In the rows, 128 means zero.
The rows below fall into families. The same turns and mirrors carry the whole set onto itself and the rows of a family onto each other. For each named row, which other rows are in its family? Write them in the order they are listed.
These 40 rows form 5 families of 8 rows each.
Q_299: [158 111 144 118  92 123 109 135 141 102 114 141 103 104 127 123  89]
Q_151: [108 117 132 114 144 175 124 142 154 104  89 129 109 129 122 120 101]
Q_584: [168 126 115 164 110 113 103 139 116 130 147 139 112  95 108 118 115]
Q_59: [154 109 146 118 104 125 113 123 114 107 126 160  93 103 117 106  92]
Q_867: [159 138 110 110 129  89 134 136 125 165 143 124 102 129 147 111 140]
Q_816: [134 118  89 152 147 108 129 166 114 145 132 150 124 127 125 102 156]
Q_307: [108 142 124 104 143 171 134 110 158 101 117 131 106 123 113 116 129]
Q_172: [162 121 145 137 120 134 113 129 154 106 119 143 100 110 122 140  77]
Q_520: [ 97 119 127  99 150 174 132 120 141 100 111 133 121 145 140 117 117]
Q_158: [171 133 113 140 118  97 128 149 122 157 130 104 118 107 119 117 148]
Q_489: [131 114 155 124 143 167 131 103 130 124 140 137  92 128 130 129  79]
Q_241: [169 130 142 125 104 123 106 129 127 119 119 154 103 103 145 123  83]
Q_473: [123 131 149 112 138 172 129 141 157  98 102  96 117 126 118 120 121]
Q_206: [154 149 117 168 112 132 101 132 139 120 128 135 106 100  98 135 118]
Q_327: [116 116 109 147 153 112 132 139 126 145 120 105 168 154 130 118 149]
Q_257: [134 130 101 126 142 115 137 156 111 167 116 137 137 143 126  90 159]
Q_780: [108 113 144 110 128 162 122  86 122 125 132 128 101 133 113 109  92]
Q_713: [119 143 130 114 166 156 143 134 138 137 105 105 136 163 150 127 138]
Q_233: [116  98 162 117 138 159 131 111 137 114 135 117  94 115 142 125  91]
Q_649: [132 111 101 157 149  95 121 147  94 143 128 153 139 150 130 117 137]
Q_733: [103 104 121 116 140 122 130 135  97 126 120 122 155 154 126  84 148]
Q_814: [165 119  97 116 112  91 124 138 113 155 141 114 115 108 122 107 127]
Q_730: [109 117 111 123 143 114 127 141 113 130 118 101 173 137 113  96 142]
Q_179: [117 126 148 130 160 157 130 149 136 127 120 114 138 175 159 125 123]
Q_914: [123 130 150 118 158 141 139 150 139 130 107 119 153 164 159 101 132]
Q_142: [154 109  98 139 123  94 127 133 110 177 134 110 117 114 130 117 129]
Q_113: [183 145 105 145 124 133 126 112 134 141 135 139  92 105 118 139 119]
Q_182: [115 136 150 126 146 130 117 150 132 140 120  82 139 164 151 125 124]
Q_353: [118  98 155 133 137 152 118 105 123  99 123 142 106 134 131 137  81]
Q_391: [140 114 151 109 115 171 128 104 142 121 127 129  88 116 121 114  91]
Q_84: [163 127  99 127 125  92 127 124 106 161 145 148 108 106 136 117 126]
Q_544: [166 137 119 174 126 128 120 115 123 143 147 150 110 100 112 136 117]
Q_582: [134 129 104 127 126 103 120 154 107 159 115 167 113 152 131  95 141]
Q_546: [152 119 145 147 112 105 105 145 146 101 120 165 102 119 120 126  97]
Q_947: [101 124 135  94 131 166 130 135 149  99  92 122 125 124 122 113 123]
Q_633: [ 98 118 160 123 146 151 122 151 130 115 111 103 147 153 149 115 125]
Q_945: [ 99 106 133 140 150 110 125 121 122 126 137  98 161 156 119 109 129]
Q_454: [106 125 103 132 145 141 121 125 112 127 120 109 172 150 131  98 144]
Q_522: [176 127 118 158 112 133 122 102 134 129 146 143 114  96 108 116 114]
Q_17: [131 124  99 153 146 119 134 151 111 159 126 159 129 152 136 111 158]

The rest of the family of Q_649: Q_59, Q_158, Q_473, Q_713, Q_733, Q_113, Q_353
The rest of the family of Q_241: Q_151, Q_816, Q_233, Q_914, Q_142, Q_454, Q_522
The rest of the family of Q_544: Q_299, Q_489, Q_814, Q_730, Q_179, Q_947, Q_17
The rest of the family of Q_391: Q_584, Q_172, Q_520, Q_327, Q_257, Q_84, Q_633

The rows below fall into families. The same turns and mirrors carry the whole set onto itself and the rows of a family onto each other. For each named row, which other rows are in its family? Write them in the order they are listed.
These 16 rows form 4 families of 4 rows each.
Q_398: [122 106 131 128 152  98 110 118 105 140]
Q_636: [110 154 144 131  97 123 144 128 170 110]
Q_910: [126 132 135 134 104 127 152 146 175 147]
Q_906: [152 145 123 126 109 137 155 127 163 152]
Q_211: [101 133 129 133  81 112 147 130 149 118]
Q_696: [122 155 166 134  89 139 135 136 136 129]
Q_657: [134 133 128 123 161 118 106 129  96 140]
Q_743: [145 134 109 144 160 124 107 125 134  89]
Q_625: [131 117 124 124 150 127 113 112  93  96]
Q_132: [114 137 133 144  94 134 141 139 173 139]
Q_790: [126 117 139 132 157 140 112 138 112  83]
Q_802: [151 142 162 124 104 145 154 147 140 140]
Q_944: [145 116 114 126  97 128 165 137 149 143]
Q_316: [127  87 131 142 147 132 116 123 118  94]
Q_63: [135 118 128 114 158 113 120 118  93 108]
Q_163: [140 145 115 130 167  95 108 128 128 115]

The rest of the family of Q_944: Q_398, Q_211, Q_316
The rest of the family of Q_657: Q_636, Q_906, Q_790
The rest of the family of Q_132: Q_910, Q_625, Q_63
The rest of the family of Q_743: Q_696, Q_802, Q_163

